Here are some numbered points:
c(5, -11, 37, -8, 9, -22, -24, 24, -28, -16, 16, -5, 14, 10,
  38, 16) 0
c(38, 22, 38, 38, 38, 38, 35, 38, 18, 38, 38, 38, 18, 17, 37, 38) 1
c(9, 2, 9, -2, -8, -22, -8, 5, -16, 17, 7, -4, 1, -2,
  9, 13) 2
c(14, 12, 2, -19, 6, 29, 0, 34, 38, 1, 30, -15, -32, -1,
  3, 12) 3
c(-11, -32, -32, -12, -23, -19, -4, -32, -12, -5, -32, -32, -20, -21,
  -32, -32) 4
c(14, 2, 11, -28, 15, -8, -14, 19, -5, -2, -2, 7, 5, 0,
  19, 2) 5
c(12, -32, 22, 3, -11, -12, -32, -1, -32, -32, -8, -22, -6, 38,
  27, 6) 6
c(-32, -20, -32, -20, -32, -13, 14, -32, 0, -23, -32, -32, -32, -32,
  -32, -32) 7
c(-16, -29, -27, -8, -4, -18, 1, -32, -32, 22, -32, -32, 1, 0,
  -32, -15) 8
c(-31, -32, -32, -32, -32, -32, -31, -32, -32, -32, -32, -32, -32, -32,
  -32, -32) 9
c(-12, -22, 6, -22, -29, -31, -12, -18, -32, -23, -5, 11, -21, -20,
  -7, 4) 10
c(-10, -24, -32, -10, -24, 0, 7, -29, -3, 3, -32, -21, -26, -20,
  -32, -24) 11
c(20, 38, 29, 23, 38, 32, 33, 37, 33, 21, 38, 10, 9, 33, 30, 38) 12
c(-32, -32, -9, -32, -16, -32, -32, -31, -32, -32, -7, -24, -32, -32,
  -18, -32) 13
c(6, -8, -15, -1, -2, 4, 0, -6, 1, 20, -8, 13, -14, 16,
  -25, -29) 14
c(-9, -32, -26, -12, -28, -32, -31, -24, -32, -28, -21, -13, -1, -29,
  -22, -28) 15
c(-32, -32, -32, -32, -32, -32, -32, -32, -32, -32, -32, -32, -32, -32,
  -32, -32) 16
c(-9, -5, 12, -14, 15, 9, 25, 9, 13, 5, 6, 10, -3, -32,
  -14, 28) 17
c(-15, -13, -6, 3, -29, 2, 22, -14, -20, 5, -32, 15, -14, -32,
  -32, -1) 18
c(-20, 8, -16, 31, 2, 0, 30, -13, 9, 20, -6, -7, 13, -4,
  -11, -1) 19
c(-10, -29, -14, -9, 1, -10, -18, -14, -8, -11, -13, -30, 6, -6,
  -7, -18) 20
c(-19, 15, 17, -16, -2, -11, -9, 25, -9, -32, 38, -8, -13, -32,
  23, 1) 21
c(8, 37, 38, 18, -8, 13, 7, 15, 9, 17, 13, 21, 27, 17, 20, 38) 22
c(0, -18, 5, -32, -26, -9, -30, -2, -11, -19, -3, 6, -25, -16,
  -9, 0) 23
c(-32, 6, 2, -21, -32, -20, 9, -15, -18, -27, -17, 13, -31, -32,
  -15, -15) 24
c(38, 16, 16, 38, 38, 38, 38, 2, 38, 38, 4, 38, 31, 38, 9, 7) 25
c(-23, -30, -29, -32, -32, -32, -32, -30, -32, -32, -32, -19, -32, -27,
  -32, -32) 26
c(-24, 6, -24, -18, -14, 13, 2, -4, 6, -11, 5, -8, -32, -32,
  -31, -32) 27
c(-12, -9, -10, -13, -10, -4, -9, 0, -30, -6, -14, -17, -12, -9,
  -31, -17) 28
c(-22, -18, -32, -12, -26, -32, -32, -32, -32, -24, -32, 16, -29, -10,
  -23, -32) 29
c(-32, -32, -29, -28, -32, -32, -26, -32, -31, -32, -32, -32, -32, -32,
  -32, -32) 30
c(2, -31, -32, -4, -4, -32, -17, -30, -21, -32, -32, -32, -18, -7,
  -20, -32) 31
c(30, 38, -2, 23, 38, 22, 37, 23, 34, 38, 2, 29, 28, 17, 18, 29) 32
c(38, 38, 38, 23, 38, 37, 33, 38, 38, 38, 38, 34, 31, 27, 38, 32) 33
c(34, 3, 9, 24, 13, 29, 19, 24, 38, 15, 20, 27, 19, 24, 15, 11) 34
c(2, 18, 12, 27, 38, 34, 22, -2, 26, 30, 21, 29, 15, 9, 21, 19) 35
c(-23, -19, -32, -10, -20, -32, -6, -32, -23, -12, -32, -32, 19, 4,
  -32, -15) 36
c(-32, -20, -20, -32, -16, -31, -32, 10, -22, -32, -8, -6, -32, -11,
  10, -28) 37
c(-15, -26, -32, 0, -32, -15, -11, -16, -25, -16, -32, -13, -26, -8,
  -32, -23) 38
c(15, -5, -17, 23, 16, -15, -1, -19, 13, -1, -32, -32, 5, 38,
  -15, -19) 39
c(23, 32, 2, 38, 38, 11, 38, -22, 38, 38, -6, 4, 38, 38,
  9, 24) 40
c(-32, -32, -28, -32, -32, -32, -32, -32, -32, -32, -21, -32, -32, -32,
  -28, -19) 41
c(-32, -26, -32, -29, -32, -32, -20, -32, -9, -17, -32, -18, -28, -30,
  -32, -32) 42
c(-30, 0, -26, -32, -16, 10, -23, 38, -3, -32, 19, -11, -32, -27,
  9, -7) 43
c(38, 38, 38, 38, 38, 38, 38, 38, 36, 38, 38, 38, 14, 17, 32, 38) 44
c(0, 27, -2, -1, 25, 13, 2, 10, 1, -17, 3, -10, 16, 0,
  4, 11) 45
c(11, 23, -22, 28, 26, 14, 24, -9, 31, 15, -6, -2, 22, 8,
  -7, -9) 46
c(21, 17, -32, -3, 16, 27, -4, 14, 31, 3, 1, -26, -13, 24,
  -3, 0) 47
c(-32, -20, -25, -24, -27, -32, -32, -5, -11, -32, 10, -27, -32, -11,
  6, -14) 48
c(34, 15, 1, 38, 10, 32, 38, 2, 31, 38, -4, 3, 18, 19,
  -13, -1) 49
c(12, 11, 23, 15, 17, 9, -25, 11, -6, 9, 7, 9, 23, 38,
  35, 24) 50
c(7, 19, -7, -10, 0, 6, -17, 8, 11, -9, -8, 7, 7, 8,
  10, -12) 51
c(25, 6, -26, 38, 27, 26, 38, -32, 38, 33, -32, -27, 27, 34,
  -31, -24) 52
c(15, -25, -17, -5, 1, -12, -15, -29, -27, -6, -16, -32, 30, 38,
  28, -15) 53
c(33, 9, 22, 28, 38, 38, 38, 14, 31, 38, -10, 38, 20, 27,
  1, 14) 54
c(26, -15, -15, 35, 10, -3, 30, -22, -11, 32, -32, 17, 38, 2,
  -27, 11) 55
c(-23, -19, -32, -26, -16, -8, -19, -5, -6, -32, -10, -32, -22, -30,
  -23, -31) 56
c(35, 32, 38, 14, 38, 29, 21, 38, 7, 20, 38, 38, 38, 38, 38, 38) 57
c(22, 38, 32, 36, 38, 38, 38, 23, 38, 32, -14, 30, 35, 31,
  21, 17) 58
c(-22, -9, 3, -22, -9, -17, -29, 1, 0, -32, -9, -19, -32, -24,
  -21, -26) 59
c(7, 11, -5, 28, 29, -3, 6, -32, 16, 38, -32, -19, 38, 30,
  8, -22) 60
c(-6, -12, 13, -19, -1, -32, -32, -20, -32, -29, -8, -5, -3, 23,
  22, -9) 61
c(20, 37, 26, 11, 23, 38, 31, 38, 36, 9, 38, 38, 13, 13, 38, 38) 62
c(-11, 9, -4, 0, 18, 29, 12, 26, 38, 2, -11, -15, -19, 15,
  5, -13) 63
c(8, 26, 35, 17, 31, 14, 38, 23, 11, 38, -12, 38, 38, 25,
  30, 10) 64
c(-32, -32, -32, -32, -32, -32, -32, -32, -19, -32, -20, -32, -32, -32,
  -28, -32) 65
c(38, 11, 38, 38, 9, 38, 24, 23, 17, 14, 31, 32, 27, 38, 25, 34) 66
c(-32, -12, -17, -32, -32, -31, -14, -9, -29, -32, -20, -22, -32, -32,
  -32, -30) 67
c(38, 33, 38, 38, 38, 38, 36, 10, 38, 38, 15, 8, 38, 38, 38, 38) 68
c(38, 25, 38, 24, 13, 9, 8, 38, 7, 14, 38, 30, 4, 36, 31, 38) 69
c(7, 24, -15, 13, 21, 6, 25, -29, 28, 16, -28, -21, 38, 16,
  -27, -1) 70
c(19, 35, -16, -3, 10, 38, 20, 38, 38, 19, 12, 22, -16, 8,
  12, 26) 71
c(-25, -12, 5, -32, -11, -27, -20, -1, -18, -28, -4, -11, -16, -32,
  7, -3) 72
c(-13, 31, -1, 23, 7, 13, 37, 31, 28, 10, 22, 25, -17, 11,
  -14, 12) 73
c(-32, -9, 9, -32, -10, -22, -32, 10, -23, -32, 16, 11, -32, -32,
  2, 0) 74
c(9, 9, 38, 19, -3, 30, 28, 14, 25, 5, 38, 38, 3, -3, 18, 24) 75
c(-11, -20, 22, -29, -28, -19, -32, -24, -32, -32, -9, 10, -32, -6,
  16, 12) 76
c(27, 3, -8, 19, 38, 25, 17, 11, 32, 6, -14, -24, 10, 38,
  10, 2) 77
c(-32, -32, -32, -32, -32, -32, -32, -32, -32, -32, -32, -32, -32, -32,
  -32, -32) 78
c(-32, -9, -29, -27, -32, -21, 7, 9, 5, 6, 7, 19, -32, -32,
  -23, -16) 79
c(-32, -1, 8, -20, -16, -29, 3, -10, -10, -15, -9, -3, -5, -32,
  -7, 3) 80
c(-30, -31, 20, -24, -30, -29, 1, -27, -32, -16, -22, 2, -11, -32,
  -26, 5) 81
c(18, 6, 20, 37, 25, 35, 9, 23, 36, 22, 32, 37, 36, 38, 28, 27) 82
c(5, 11, -30, 13, 14, -5, 38, 10, 6, 29, 16, 20, 6, -8,
  -15, 2) 83
c(-15, 22, 4, -13, 9, -11, -24, 6, -20, -8, 0, 8, 13, 17,
  38, -1) 84
c(-16, -24, -6, -24, -32, -11, -32, 1, -28, -32, -22, -20, -32, -2,
  20, -1) 85
c(-32, 1, -13, -32, -11, -22, -15, 4, -8, -32, -8, 2, -26, -32,
  24, -12) 86
c(23, 9, -30, 15, -7, 2, 32, -13, -4, 31, -32, -6, 17, 31,
  -15, -22) 87
c(-32, -32, -32, -32, -32, -32, -32, -32, -32, -32, -14, -32, -32, -32,
  -32, -32) 88
c(-5, 9, 21, -1, 9, -22, -17, 8, -4, -13, 20, 3, -3, 15,
  29, -15) 89
c(3, -15, -32, -12, -1, -32, 5, -32, 17, -9, -32, -32, 32, 2,
  -32, -26) 90
c(-29, -10, -32, -24, -32, -24, 2, -15, 5, -8, -31, -17, -24, -32,
  -32, -32) 91
c(38, 26, 28, 37, 36, -1, -31, -26, 2, -25, 17, -16, 38, 38,
  38, 38) 92
c(38, 38, 38, 38, 38, 38, 38, 38, 38, 38, 38, 38, 38, 38, 38, 38) 93
c(33, 38, 35, 20, 38, 38, 38, 22, 35, 28, 26, 8, 38, 27, 33, 30) 94
c(35, 19, 16, 38, 36, 2, 5, -28, 23, 13, -17, -17, 38, 38,
  19, -4) 95
c(19, 32, 38, -14, 8, -12, -32, 31, -10, -32, 38, 14, -21, 17,
  23, 30) 96
c(28, 38, 17, 38, 38, 38, 38, 28, 38, 38, 1, 38, 24, 15, 32, 32) 97
c(38, -5, -5, 27, 38, 19, 18, -18, 34, 23, -3, -11, 38, 38,
  26, 11) 98
c(-32, -32, -32, -32, -28, -20, -13, -32, -10, -18, -32, -32, -32, -32,
  -32, -32) 99
c(-31, -28, -32, -32, -28, -32, -22, -32, -30, -17, -32, -25, -8, -32,
  -32, -22) 100
c(9, -20, -10, -32, -16, -32, -32, -32, -32, -32, -12, -32, -1, 2,
  13, -23) 101
c(38, 38, 38, 38, 38, 38, 38, 38, 38, 38, 38, 38, 38, 38, 38, 38) 102
c(-24, -16, -21, -29, -32, -18, -32, 22, -20, -22, 15, -18, -32, -17,
  -11, -26) 103
c(-21, -10, -32, 5, 6, -23, -8, -32, 1, -19, -32, -21, 3, 9,
  -11, -32) 104
c(38, 12, 18, 4, 2, -5, 0, 4, 3, 24, 10, 33, -2, 10, 19, -4) 105
c(-32, -11, -32, -32, -32, -24, -17, -32, 5, -21, -32, -32, -32, -10,
  -32, -32) 106
c(-32, -32, -32, -32, -32, -32, -32, -32, -32, -32, -32, -32, -32, -32,
  -32, -32) 107
c(18, 38, 25, 38, 22, 38, 38, 14, 38, 38, 38, 38, 38, 31, 5, 35) 108
c(-32, -27, -32, -32, -27, -29, -25, -11, -21, -32, -32, -32, -32, -32,
  -32, -14) 109
c(-20, -28, -32, -8, -24, -2, 1, -30, -8, 8, -32, -32, -17, -21,
  -32, -32) 110
c(-32, -32, -32, -32, -32, -32, -32, -25, -32, -32, -23, -25, -32, -32,
  -32, -32) 111
c(-32, -32, -32, -32, -30, -32, -32, -29, -26, -32, -32, -28, -30, -32,
  -14, -15) 112
c(18, -24, -20, 14, -7, -19, -32, -30, -27, 2, -10, -28, 34, 27,
  11, -32) 113
c(-32, -32, -32, -32, -32, -32, -4, -24, -32, -32, -29, -19, -32, -32,
  -32, -32) 114
c(-14, -32, -32, -16, -4, -24, -32, -32, -28, -15, -26, -32, 2, 1,
  0, -21) 115
c(-15, 14, 32, -9, -1, 5, 5, 2, -30, -7, 12, 22, 29, -3,
  12, 12) 116
c(-2, -6, 23, -19, 0, -17, 1, -11, -11, -9, -3, -4, 13, 12,
  16, -3) 117
c(-18, -16, -3, -30, -5, -26, -32, -19, -20, -32, 4, -32, 11, 6,
  -3, -10) 118
c(16, 31, 37, 30, 30, 38, 33, 14, 38, 38, 15, 30, 26, -3, 31, 38) 119
c(-16, -2, 0, -1, -16, 14, -17, -10, -1, -10, -9, -1, -18, 4,
  -31, -13) 120
c(-4, 25, 38, -5, -8, -4, 18, 15, -19, 38, 38, 38, 20, -30,
  22, 21) 121
c(-21, -32, -5, -13, -32, 2, -32, -13, -32, -31, 4, -14, -31, -19,
  -11, -4) 122
c(-10, -24, 4, -11, -32, -25, 17, -26, -25, -3, -5, 32, -28, -32,
  -6, -14) 123
c(-25, -32, 15, -21, -4, -8, -24, -11, -19, -17, -1, -20, -25, -9,
  9, -26) 124
c(38, 38, 38, 27, 38, 38, 38, 38, 38, 38, 38, 38, 14, 16, 38, 38) 125
c(7, 20, 26, 0, 2, 12, 38, 30, 5, 8, 2, 30, -21, -20,
  7, 22) 126
c(-12, -7, 27, -19, -32, -4, 7, 7, -32, 20, 12, 21, 8, -32,
  -12, -9) 127
c(38, -2, 19, 38, 35, 38, 8, -23, 3, 30, -3, 9, 38, 38,
  28, 14) 128
c(4, -13, 1, 4, -7, -7, -9, -9, -10, 10, 0, -18, 2, -6,
  -16, -4) 129
c(17, 11, -4, 38, 15, 11, 38, -4, 38, 35, -4, 7, 7, 5,
  -15, -20) 130
c(-4, -28, -8, -25, 22, -32, 9, -26, -30, -19, -19, -24, 0, 7,
  -10, 7) 131
c(-32, -32, -32, -32, -32, -26, -31, -31, -32, -32, -32, -32, -32, -30,
  -32, -26) 132
c(-29, 7, 2, -31, -3, -27, 3, -5, -8, 2, -23, -19, -17, -20,
  -7, -25) 133
c(-32, -32, -32, -32, -32, -32, -32, -17, -32, -32, -29, -32, -32, -32,
  -30, -32) 134
c(13, -4, -15, 0, -9, -7, 4, -32, -5, 17, -21, -32, 22, 16,
  -17, -21) 135
c(8, -14, -8, -6, -14, -22, 30, -32, -5, 19, -32, -11, 15, -19,
  -32, -13) 136
c(-32, -32, -16, -32, -27, -27, -32, 4, -26, -32, 0, -19, -32, -32,
  -3, -32) 137
c(-6, 19, 31, 0, -5, 26, -11, 38, 9, -1, 38, 14, 5, 9,
  32, 27) 138
c(9, 22, 18, -16, 4, -32, -32, -5, -30, -32, 16, -5, 3, 23,
  38, 14) 139
c(-32, -27, -22, -32, -32, -22, -32, -32, -32, -27, -32, -32, -19, -12,
  -21, -32) 140
c(38, 26, 34, 38, 38, 32, 38, 17, 38, 38, -5, 9, 38, 38, 38, 36) 141
c(-32, -32, -32, -32, -32, -32, -32, -28, -32, -32, -32, -32, -32, -32,
  -32, -32) 142
c(38, -21, 33, 2, 21, -32, -32, 10, -7, -11, 38, 4, 1, 38,
  38, 29) 143
c(38, 38, 38, 38, 33, 38, 38, 38, 38, 38, 38, 38, 19, 3, 27, 38) 144
c(-6, -18, -32, -30, -21, -32, -32, -29, -32, -31, -32, -32, -30, 4,
  -22, -32) 145
New points follow, each followed by the numbers of its three nearest points above by angle, nearest first.
c(8, -9, 26, 6, -3, -2, -11, 33, -4, -12, 27, 12, 4, 15,
  37, -3) 0 138 89
c(-27, -32, -7, -32, -27, -32, -32, -26, -28, -32, -31, -32, -27, 6,
  -22, -32) 140 145 26
c(-32, 13, 5, -32, -26, -26, 0, 27, -18, -15, 15, 1, -28, -32,
  13, 15) 74 21 86
c(38, 12, 38, 8, 32, 5, -2, 28, 8, 7, 37, 8, 38, 25, 38, 38) 57 69 33
c(-21, 13, 38, -14, -4, -2, -3, 32, -32, 4, 32, 27, -7, -29,
  -7, 38) 121 116 127
c(-32, -32, -32, -24, -32, 6, -18, 10, 11, -32, -28, -32, -32, -32,
  -32, -32) 56 99 109
c(38, 5, 38, 19, 16, 16, -5, 22, 15, 11, 32, 23, 13, 32, 38, 38) 69 66 57
c(16, -1, 21, 4, -25, 1, -25, -15, 4, -32, 9, 6, 0, 3,
  10, 10) 76 6 139
c(-9, 29, 27, 2, 17, 4, -12, 25, -12, 9, 35, 31, 7, 7,
  28, 12) 138 57 69
c(-18, 1, -7, -22, -2, -11, 18, -7, -10, 18, 15, 12, -4, -32,
  -5, -18) 79 127 123
c(-14, 7, -29, 24, -31, 25, 38, 0, 29, 25, -16, 7, -1, -28,
  -32, -22) 19 130 18
c(-32, -21, -16, -32, -32, -32, -32, -2, -32, -32, -7, -21, -32, -32,
  -16, -32) 137 67 134
c(-3, 12, 10, -5, 37, -32, -32, -5, -31, -21, -1, -3, -4, 38,
  36, -8) 139 84 61
c(-32, -30, -20, -8, -32, -8, 5, -32, -32, -23, -15, 8, -14, -32,
  -32, -29) 114 30 38
c(-14, 0, 30, -8, 6, -3, 10, -9, -32, 7, -1, 14, 12, -32,
  30, 15) 116 121 127
c(-8, 12, -1, 18, -9, -8, 16, 9, -4, 5, 2, 14, 12, -17,
  20, -7) 121 64 19
c(-32, 5, 12, -27, -14, -9, -11, 18, 4, -32, 38, 18, -32, -32,
  -6, 8) 74 21 43
c(-32, -25, -4, -32, -32, -20, -32, -6, -32, -32, 2, 5, -32, -32,
  10, -15) 137 72 74
c(-16, -16, -32, -11, 7, -31, -20, -18, -11, -14, -32, -32, -25, 27,
  23, -8) 115 145 104
c(-11, 0, 11, 7, -22, 4, -16, 18, -15, 7, 22, 31, -2, -26,
  -8, 13) 127 121 74
c(18, 23, 9, 38, -12, 34, 14, 1, 4, 32, 11, 18, 10, 1,
  -17, -8) 49 130 108
c(-32, -25, 0, -32, -32, -15, -32, 36, -17, -29, 27, -11, -32, -31,
  -20, 4) 103 74 43
c(-9, 4, 0, 3, 5, 38, 33, 10, 38, 38, 1, 23, -18, -16,
  -11, -15) 130 73 71
c(2, 1, -8, -9, 1, -1, 20, 36, 18, 12, 13, 19, -12, 7,
  9, 24) 71 73 62
c(-1, 26, 23, 9, -6, -31, -30, -22, -10, -5, 3, -3, 31, 32,
  27, 2) 139 84 92
c(-28, -10, -22, -7, 6, -10, 2, -23, -1, 7, -18, -5, 27, 7,
  -5, 10) 36 8 90
c(25, -5, 36, -19, -5, -8, -32, 11, -19, -32, 19, -9, -16, 25,
  16, 13) 96 139 6
c(-14, 14, -7, -18, 4, 16, 22, 14, 17, 4, -2, 34, 6, -28,
  -4, 16) 17 126 71
c(-32, -32, -1, -32, -32, -32, -32, -32, -32, -32, -6, -21, -32, -32,
  -23, -30) 13 88 41
c(-25, -6, -15, -4, -6, -19, -7, -9, -13, -10, -6, -32, -10, -3,
  12, -15) 48 115 140
c(5, -32, -30, -2, -32, -27, -12, -32, -4, -15, -32, -21, -17, -30,
  -32, -32) 4 42 38
c(16, 8, -31, 7, 17, -9, 27, -9, 15, -6, -10, 1, 7, 1,
  -19, -6) 46 70 52
c(-5, 28, 6, 22, -8, 36, 32, 14, 23, 25, 13, 16, -18, 5,
  -17, 12) 73 71 108
c(8, 3, -2, -10, 18, 0, -4, 7, 16, -13, 12, -18, -1, 16,
  5, -3) 47 77 3
c(1, 26, 33, 1, 23, -20, -22, 2, 7, 7, 23, 9, 19, 38,
  27, 8) 50 89 143
c(-20, 1, 24, -25, -10, -27, -32, 22, -32, -32, 27, 15, -32, -2,
  19, 17) 74 96 21
c(-25, -5, -32, -3, -32, -5, 5, -32, 1, -12, -29, -25, -16, -30,
  -32, -32) 7 91 110
c(-20, 14, 2, -9, 19, -7, -7, 4, -13, 11, 14, -6, 38, 8,
  28, 3) 84 116 50
c(-15, 38, 12, -12, -5, 21, 6, 29, 4, -2, 38, 18, 1, -14,
  11, 1) 138 62 121
c(-2, -29, 5, -19, -23, 1, -21, -22, -15, 7, -29, -2, -6, -6,
  7, -17) 140 26 115
c(-4, -20, -32, -4, -4, 5, 0, -17, 15, -2, -21, -10, -21, -10,
  -32, -15) 11 110 4
c(-32, -32, -19, -26, -32, -32, 9, -30, -32, -19, -32, -16, -18, -32,
  -32, -18) 114 100 30
c(-14, -21, -15, -22, -20, -15, -24, 16, -30, -13, -7, -23, -32, -31,
  -6, -19) 137 103 134
c(11, -13, 7, 24, 25, -32, -16, -14, -4, 6, 9, 7, 1, 38,
  24, -11) 143 89 92
c(-15, -16, -17, -12, -32, -18, -6, 8, -15, -32, -8, 10, -32, -21,
  -32, -13) 67 114 111
c(30, -19, -9, 21, 12, -3, -8, -32, -23, -15, -16, -11, 7, 6,
  -31, 16) 55 129 131
c(23, 14, 30, 19, 9, 11, 22, -3, -7, 14, -21, 20, 21, -14,
  8, 37) 119 22 64
c(0, 8, 38, -8, -23, -27, -23, 22, -27, -9, 20, 19, 13, 13,
  26, 18) 0 139 96
c(-1, -30, -26, -18, -20, -32, -32, -18, -20, -32, -22, -32, -32, 19,
  -21, -21) 145 31 140
c(5, -10, -23, 3, -1, -13, 0, -14, 3, 8, -18, -20, 28, -6,
  2, -3) 90 135 36
c(25, -2, 6, 27, 8, -7, 13, -32, -23, 18, -32, 21, 35, 0,
  -18, -7) 55 136 87
c(10, -3, 38, -32, -9, -11, -32, 12, -16, -31, 33, 7, -14, 12,
  33, 22) 96 0 139
c(-8, 10, -32, -20, -17, -12, 12, -2, 9, -10, -24, -29, -3, -32,
  3, -31) 91 7 56
c(11, -14, -32, 38, 8, 36, 38, -11, 36, 35, -31, 2, -11, -21,
  -32, -18) 130 52 49
c(-18, 12, 4, -3, -2, 0, 19, -14, -10, -10, 8, 10, -9, -32,
  -15, -5) 24 80 27
c(-6, 8, 23, 13, 15, -7, -4, -5, -19, 7, 22, 23, 29, 11,
  17, 18) 116 50 57
c(-20, -23, -2, -32, 8, -32, -27, -32, -16, -32, -2, -26, -22, -13,
  -3, -7) 13 118 41
c(-6, 18, 33, 10, 1, 16, 3, -3, -20, 9, 13, 30, 19, -32,
  -3, 18) 121 116 127
c(-11, -31, 0, -30, -8, -28, -2, -20, -19, -18, -8, -25, -18, -6,
  -1, -24) 13 140 124
c(-3, -10, -3, 7, -16, -13, -17, -20, -23, -3, -18, -18, -3, -17,
  -18, -9) 15 100 30
c(-25, -32, -32, 6, -11, -26, 0, -32, -9, -8, -32, -32, -10, -12,
  -32, -32) 4 110 31
c(33, -8, 31, 34, 32, 13, 21, -20, -22, 32, 3, 28, 38, 29,
  -6, 14) 128 25 54
c(-22, -4, 7, 18, -24, 2, 13, -6, -13, -6, 12, 25, 12, -32,
  -14, -10) 127 18 123
c(21, -7, 0, -10, 30, 9, -14, 29, -1, 13, 23, 11, 12, 5,
  8, 14) 57 5 1
c(-6, 14, 15, -2, -8, 34, 18, 19, 26, 2, 10, 28, -21, -32,
  -14, -2) 126 17 73
c(11, 38, 26, -7, 10, -29, -30, 31, -12, 17, 15, 23, 21, 24,
  38, 38) 50 96 69
c(1, -32, -32, 11, -12, -31, -23, -32, -29, -25, -32, -32, -11, -7,
  -26, -32) 31 15 145
c(9, 6, -10, -5, -1, -1, 13, 0, 11, -6, -24, -15, 21, 15,
  -12, -9) 70 90 87
c(-18, 11, -4, 5, 2, -3, -1, 19, -30, -11, 13, 12, -7, 11,
  13, 4) 84 96 116
c(5, 1, 27, -25, -6, 6, -10, 25, -29, -4, 27, 32, -4, -32,
  18, 38) 121 116 96
c(-3, 16, -16, 13, 13, 1, 28, -4, 15, 11, -4, -8, 34, 1,
  -11, 22) 70 46 40
c(-32, -32, -11, 7, -1, -18, -22, -7, -5, 3, -19, -21, -2, 1,
  -16, -6) 20 115 8
c(17, 2, 10, 15, -19, 38, 16, 9, 5, 23, -3, -4, 15, -2,
  -4, 17) 49 66 119
c(-16, 1, 1, -13, 6, -21, -19, -16, -21, -13, 6, 8, -2, -4,
  25, -18) 61 84 86
c(16, 11, -28, 11, 25, 17, 3, 2, 30, -2, -17, -18, 24, 37,
  -7, -8) 77 52 46
c(-4, 38, -10, -4, 30, -6, 15, 10, -2, -2, -9, 4, 1, 1,
  4, 9) 45 32 97
c(24, 20, 24, 32, 6, 18, -14, 38, 33, 5, 38, 21, 10, 25,
  34, 33) 69 82 66
c(-9, -7, -18, -19, -14, 3, 2, -3, -7, 9, -17, 3, -15, 3,
  -15, -18) 11 91 110
c(10, -32, -17, -14, 0, -26, -32, -32, -32, -12, -32, -32, 8, 22,
  -3, -32) 115 101 113
c(17, 9, -8, 24, 3, 5, 14, -11, 7, -1, -19, -13, 33, 30,
  -20, 10) 70 52 95
c(0, -8, 37, -10, 9, -3, -21, 20, -19, -5, 12, 13, -5, 2,
  7, 4) 0 96 5
c(-8, 2, -32, 15, 11, 26, 38, -32, 8, 23, -32, -27, 9, -11,
  -32, -32) 52 19 70
c(14, 38, -32, 2, 36, 3, 19, 2, 22, 5, -11, -32, 31, 12,
  13, -3) 46 70 77
c(-7, 23, 17, -27, 3, 22, -18, 38, 14, -5, 38, 20, -20, -7,
  24, 32) 138 96 3
c(12, 2, -20, 5, -5, 4, -11, 0, 17, 2, 8, 12, -2, 8,
  -25, 19) 47 71 73
c(37, -22, -12, 38, 28, 7, 8, -32, 17, 18, -32, -32, 33, 38,
  -27, 4) 52 39 60
c(-28, -5, 15, -5, 9, 9, 10, 11, -10, 14, 15, 13, -6, -26,
  18, 13) 121 17 126
c(-3, 11, 28, -10, 33, 9, 3, 17, -5, 18, 23, 33, 17, 9,
  27, 7) 57 33 64
c(8, 19, 38, -3, 11, 2, -12, 38, 22, -2, 38, 32, 22, -6,
  38, 38) 138 62 69
c(-32, 0, -14, -24, -23, -4, -14, 35, 6, -16, 5, -3, -31, -32,
  -19, -11) 43 103 79
c(-32, -32, -22, -11, -27, -32, -10, -32, -27, 12, -32, -12, -4, -18,
  -32, -29) 100 4 42
c(-11, -2, 18, -1, -4, -18, -23, 3, 9, -32, 4, -28, 9, 10,
  14, -13) 118 89 61
c(-5, 14, -10, 4, -19, 11, 38, -3, 7, 9, -16, 7, -10, -3,
  -26, 11) 18 19 73
c(19, 14, 4, 2, 28, -6, -4, -8, -6, 3, 14, -11, 34, 9,
  23, 18) 92 50 95
c(-9, -10, -12, -25, -5, -32, -32, -16, -19, -31, -32, -2, -16, 36,
  -3, 13) 61 145 85
c(-32, -32, -32, -32, -31, -28, 3, -32, -30, -26, -32, -32, -24, -29,
  -32, -32) 114 99 30
c(-8, -32, -15, 20, -18, -30, -18, -32, -14, -31, -28, -10, 0, 21,
  -32, 15) 36 31 38
c(-32, 0, -8, -20, -32, 2, 19, 8, -28, -8, -9, 8, -32, -32,
  -18, -14) 24 79 18
c(15, -18, -11, -24, 0, -13, -1, -6, 2, -6, -7, 1, -5, 3,
  -16, 4) 131 145 31
c(8, 6, -16, 19, -7, 8, -11, -22, 5, -17, -32, -9, -13, 38,
  -26, -8) 39 120 104
c(-15, 8, -11, -10, -32, 4, 19, 17, 8, 5, -23, 0, -11, -16,
  -22, -16) 91 79 18
c(-19, -8, -21, 19, 14, -5, 17, -25, -1, 26, -32, -19, -10, 5,
  -16, -32) 8 110 104
c(-2, -32, -16, -10, 14, -7, -4, -16, -11, -10, -29, -12, -20, 6,
  -27, -15) 31 4 38
c(19, 5, 11, -8, 17, 9, -6, 38, 22, -8, 27, -6, -18, -5,
  38, 23) 3 138 96
c(-4, 8, 1, -19, -1, 2, -11, -20, -1, 9, -10, 5, -3, -13,
  8, -13) 133 42 86
c(-4, -7, 7, 13, -23, 10, -22, -3, -7, -13, 4, -4, -15, -6,
  -9, -11) 122 120 59
c(-5, 10, 17, 15, -7, 38, 34, 28, 19, -4, 1, 28, -8, -25,
  -20, 20) 126 73 75
c(14, -3, 5, 19, 2, 2, -15, 25, 0, -8, 3, 7, -8, 10,
  -7, 38) 69 96 143
c(-2, 6, 16, -8, -18, 20, 26, 7, -16, 9, 4, 26, -8, -32,
  -23, -1) 127 18 126
c(23, 20, -8, 20, -1, 38, 20, 38, 38, 30, 35, -1, -32, -1,
  4, 6) 71 3 73
c(-17, 22, 21, -6, -6, 8, 20, 38, 30, 20, 24, 38, 0, -32,
  0, 15) 126 121 75
c(-8, 17, -12, 1, 0, 3, -5, 9, 19, 15, 26, 3, -7, 9,
  21, 2) 71 138 3
